One vector is turned by the same rotation once a tick. Each row is the vector after some number of ticks, and that number follows the row.
The counts run from 0 to 678.
[ 15  21 -30 -17  23 -21  31 -14  32 -16 -42  45 -33   2  32  -8  -2 -10
  28 -25 -31  33 -17  17  10   3  47 -36   4  23 -30   6  12 -26  21  12
 -19] => 574
[ -1   3  -4 -18 -17   3  -4   8   3  30  -7   8 -27 -36  17  -3 -39  14
 -15 -47   8 -15 -10  14  -4  12   7 -37   1  25 -38  34  39  23   3   7
 -70] => 219
[-18  23 -47 -21  25 -37  28 -32 -41 -28 -40  14 -33 -23   5  -6 -34  -5
  -9  -7 -16  15  11  15   9  26  13  53 -27  28 -25  15  21  14  42   5
 -20] => 283
[  6  26 -26 -12 -17 -36   4 -24 -29  -2 -12  10  -2 -52  21  -1 -32   4
  -7 -12 -11  16   8  25  -8  48   5  51 -30  19 -38  21  22  13  27  -2
 -18] => 285
[-25 -23 -33 -43 -15  18  24  20 -17  -9 -18  25  10 -21   9  24  17 -19
  44 -21   7  29 -53  35  -2  27  -1 -13  10  23 -46 -19  10 -17   5  25
 -20] => 321
[-30  -9 -15 -25 -32 -16 -17   0 -19 -12 -36 -12 -19 -31  -3  27 -16 -22
 -15 -13 -24   3  -6  12  -5  34  -8  10  12  47 -35 -12  44  21  23  57
 -40] => 663
[-10   3 -40 -13  18 -21  14 -34  28   5 -33  30 -26 -10   4   7 -17 -42
  22 -36 -21   3  -1   8  45  40  24  -3   4  59 -10  -4  19  17  15   9
  41] => 651
[ -7   1   6 -37  13  -8   9  33 -12 -31  -7 -11  16 -69  21  15 -50   7
  35 -36  50 -30 -20  -2  13  36  20  -9  -8  11 -12  17  39  22  -4   9
   2] => 484
[ -6  11 -34 -15  26 -15  35 -44  23 -45 -43   2  -1   1  48  10  10 -27
 -12 -35 -17  27 -21 -14  17  -6  49  -6  -5  19 -31   3  -2  17  21  -4
 -11] => 353
[-48 -14 -27 -33  10 -14   4 -12 -23 -11 -45  -7 -20 -20  -3  27 -22 -20
 -17 -20 -39   6   2  -4   2   9  -3   2   9  56  -9 -10  56  28  17  43
 -21] => 662
[ 46  38 -45 -20 -14  -3  16   1  28 -27 -27  15 -25 -23  24 -12  -1  -6
  25 -12  52  22 -39   8   8  13  21   8  -1   2 -49 -11 -11 -32  15 -13
 -14] => 343
[-29  10 -25 -51  23   2  17  26 -36 -45 -44 -16 -34 -23   8  10  -2   9
  -6  -8  20  10 -23 -11   6 -33  16  -4  -8  19 -35 -15  18  -2  25   9
 -60] => 331
[ 34  10 -51 -18  15 -14  38  18  26  -2  -3  -3 -60 -16  21 -24 -49  -1
  32  -2  25   0 -36 -29  22  -2  19  21 -42  25 -19  17  19   1   8 -12
   8] => 117
[ -1 -16 -46 -19 -27 -16  15 -14   8   4  27  17 -21  -5  40   9  21 -18
 -23  17   3  34 -34  32   3  39  -2   9  -7  29 -29  11   3 -28  -6  16
 -70] => 167
[-12  -9 -66 -29  13  -7  28 -28  -9 -24   3  20 -47  23  23  -2   3  10
 -16   9 -11  26 -27  24  21   5   1  18 -20  48 -16  14  -1   2  -2   0
 -58] => 169
[  9   2 -11 -35 -13   7 -33  17   2 -17   1 -16   6 -75   3  20 -49  -9
  11   5  59  -5 -11   3  42  35  -9  18  -5  26 -32  -5   2  19   8   3
 -14] => 259
[ 32  11 -42 -25  -3  -5  14  13   3  -9   9  -9 -49 -37  19 -21 -63   6
  20  10  24  -2 -39 -36   0 -12  11  17 -42  20 -15  17  28  10   4  -5
 -34] => 113
[-37  24 -41 -23  46 -34  37 -18 -15  -4 -26  12 -34 -19  19  -9 -28 -23
 -26  -2 -21   5  11 -20  12  37  14  40 -22  27 -26  24   7  16  39  11
 -20] => 279
[-36 -14 -45   5  10  18  10  -3   5 -54  30  15 -23  -2  13 -10 -21 -21
  33 -28 -37   7 -18   7 -13  19  41  -4 -29  37 -39  -1   6  44   0  23
 -24] => 471
[  0   1 -36  -4  18  -4  30   8  18   3 -31  19 -42  -1  15  -6 -10 -34
 -30 -35   8  -9 -33  -4   4  55  26   9   6  11 -55 -26   2   0  30  45
 -29] => 501
[-11   1 -10 -30 -35   8  23 -14  31 -38  13  24 -29 -40  30 -13  -1 -10
 -24  10  35  26  -8 -24  23  37  -2  -1   8  40 -23   4 -16  -9  34  36
 -39] => 612
[-42   0  -8 -27   7 -10   6 -42 -16  -2 -48  22 -21 -36  12  -7 -47  21
   8 -49  -3  13 -15  35  -8   3  24 -35  13  29  -3   9  29  18  -5  23
 -41] => 213
[ 37  10  -6  -3  13 -12  14 -14  45 -15  16  40 -13 -52  59 -12 -20  23
  -8  -5  27  12 -13 -12  15  27   2   8  27  47 -12  18  43   6  23  16
   2] => 234
[-35 -16 -18 -30  -2 -19   4 -14  -8 -11 -53  -1  -9 -16  -7  14  -7 -35
  -5 -38 -33   9  -5   9  10  44   7   6  17  58 -25  -5  36  14  33  59
  -7] => 659
[ 11  -4 -31  -5 -28  -6 -20 -31  29   2   5  33  12 -23  18   6   4 -25
  20 -10 -30  33 -20  19  25  41  18   1   2  67 -25  21  10  12  11  18
 -10] => 16
[-26 -11 -18 -33 -15 -10   1  -5 -13  15  -1   7  30 -34  20  19 -18 -28
  29   6   1  43 -46  35  22  35  15  -8 -26  25 -31  19  -9 -12  -7  21
 -28] => 546
[-34 -12 -32 -10  -7  10  23   0   4 -28  48   6  -2 -34  36   9 -34 -11
  21 -32 -15  -4 -24   7  -3  34  22   4 -38  29 -42  19  13  54 -11  -5
 -29] => 473
[ -5  -3 -35 -14  11 -25  19 -27  30  24  -7  22 -12 -33  40  11 -32 -37
   9 -29   4  -4  -3  -5  41  38  13  -2  -1  48 -15  18  21  21  10 -11
  45] => 650
[ 31   9 -24 -11  26  -3  10  -4  38 -48 -18  43 -37 -26  17 -25  -3  24
   8 -15  10   9  -5  -2   9  30  10   3  35  47  -9  -9  30  -5  39  32
  -6] => 232
[-33   4 -34 -31 -11   2  43 -55   6 -20   9  34 -41 -45  41 -11 -27  23
 -10  11  37  21 -25 -14  16  17   1  14 -17  50 -11  13 -10  18  16  -5
 -16] => 617
[-19  -5 -43 -26 -11  -2 -45 -12 -16 -12 -20  -5 -41 -28 -16 -14 -15 -22
 -14 -34   9  16  -4  24 -21  13 -21 -17  10  26 -19 -16  14  14   3   5
 -75] => 442
[-41 -26 -57  -2  35  22  -2 -12  14 -18   5  16 -10 -13  27  18 -16  10
  -7 -13 -29  11 -27  -2  27  -5  30  -9   1  70 -32 -18   6  51   3  16
 -22] => 246
[ -6   3 -48 -18  20 -23   0  -6  42 -22 -16  16 -64 -17  26  16 -36 -27
   1  15  13 -17  13   4  31  -5  25 -16   0  38 -28 -17  12  -6 -29 -15
   1] => 419
[ 20 -13 -19 -33  20 -18  16  21   1  11 -25   3 -22 -11  27  43 -40 -12
 -21 -27  46 -21 -26  35  43   4  -3   6   4  36 -27   4  57  14 -29 -23
 -20] => 146
[  8  10  -8 -12 -12 -18  37 -39  18 -31  -6  -5  25 -24  63  21   8 -37
 -30 -24  -7  28 -22  -5   8  14  40   3 -18  10 -46  26   8  12  19   0
 -21] => 355
[ 16   6 -21 -22  50 -31  25  49  14 -32  -2  21 -31 -11  19   7 -22 -58
   5   2 -13  18  14  -9  23 -14   6  -1  -4  47 -18  -1  68   8  17  19
 -15] => 305
[  7   9 -38 -26   0  -7 -40   8  26   8 -29   6  -5 -68   2  -3 -30 -36
  34   4  35  14 -27  -7  37  33   7  -4  -2  17 -31 -18 -20 -10  20  15
 -17] => 266
[  7  -2 -51  -6   0 -15 -14   3  56 -33   0  17 -69  -8  17  17 -15 -46
  10   7  22 -15  11  17  32  39  12  -8  12  36 -49 -28  -8 -19 -10  -1
  -3] => 420
[-31  23 -33 -20 -34 -28  22   4  -5 -23   0  14 -33 -49  57  19 -11  10
 -24   5  -7   6   6   3 -40  39   4  17  -7   7 -51   9  20  -3   8   6
 -33] => 57
[ -7  25 -43  -8 -35 -18   1  -9 -11 -42 -18   5 -38 -37  24   9 -10  13
   3 -16  -8  13   7  27 -47  50   0  23  -3  13 -64  -7  13   7   6   1
 -27] => 60
[-29   1 -39 -32 -20  10   9 -48  -5   8  -7  10  -6 -53  39  -6 -17  44
  14 -24   7  18 -37   1  25  14  13  15 -10  39 -30  39 -14  21  17 -31
 -14] => 624
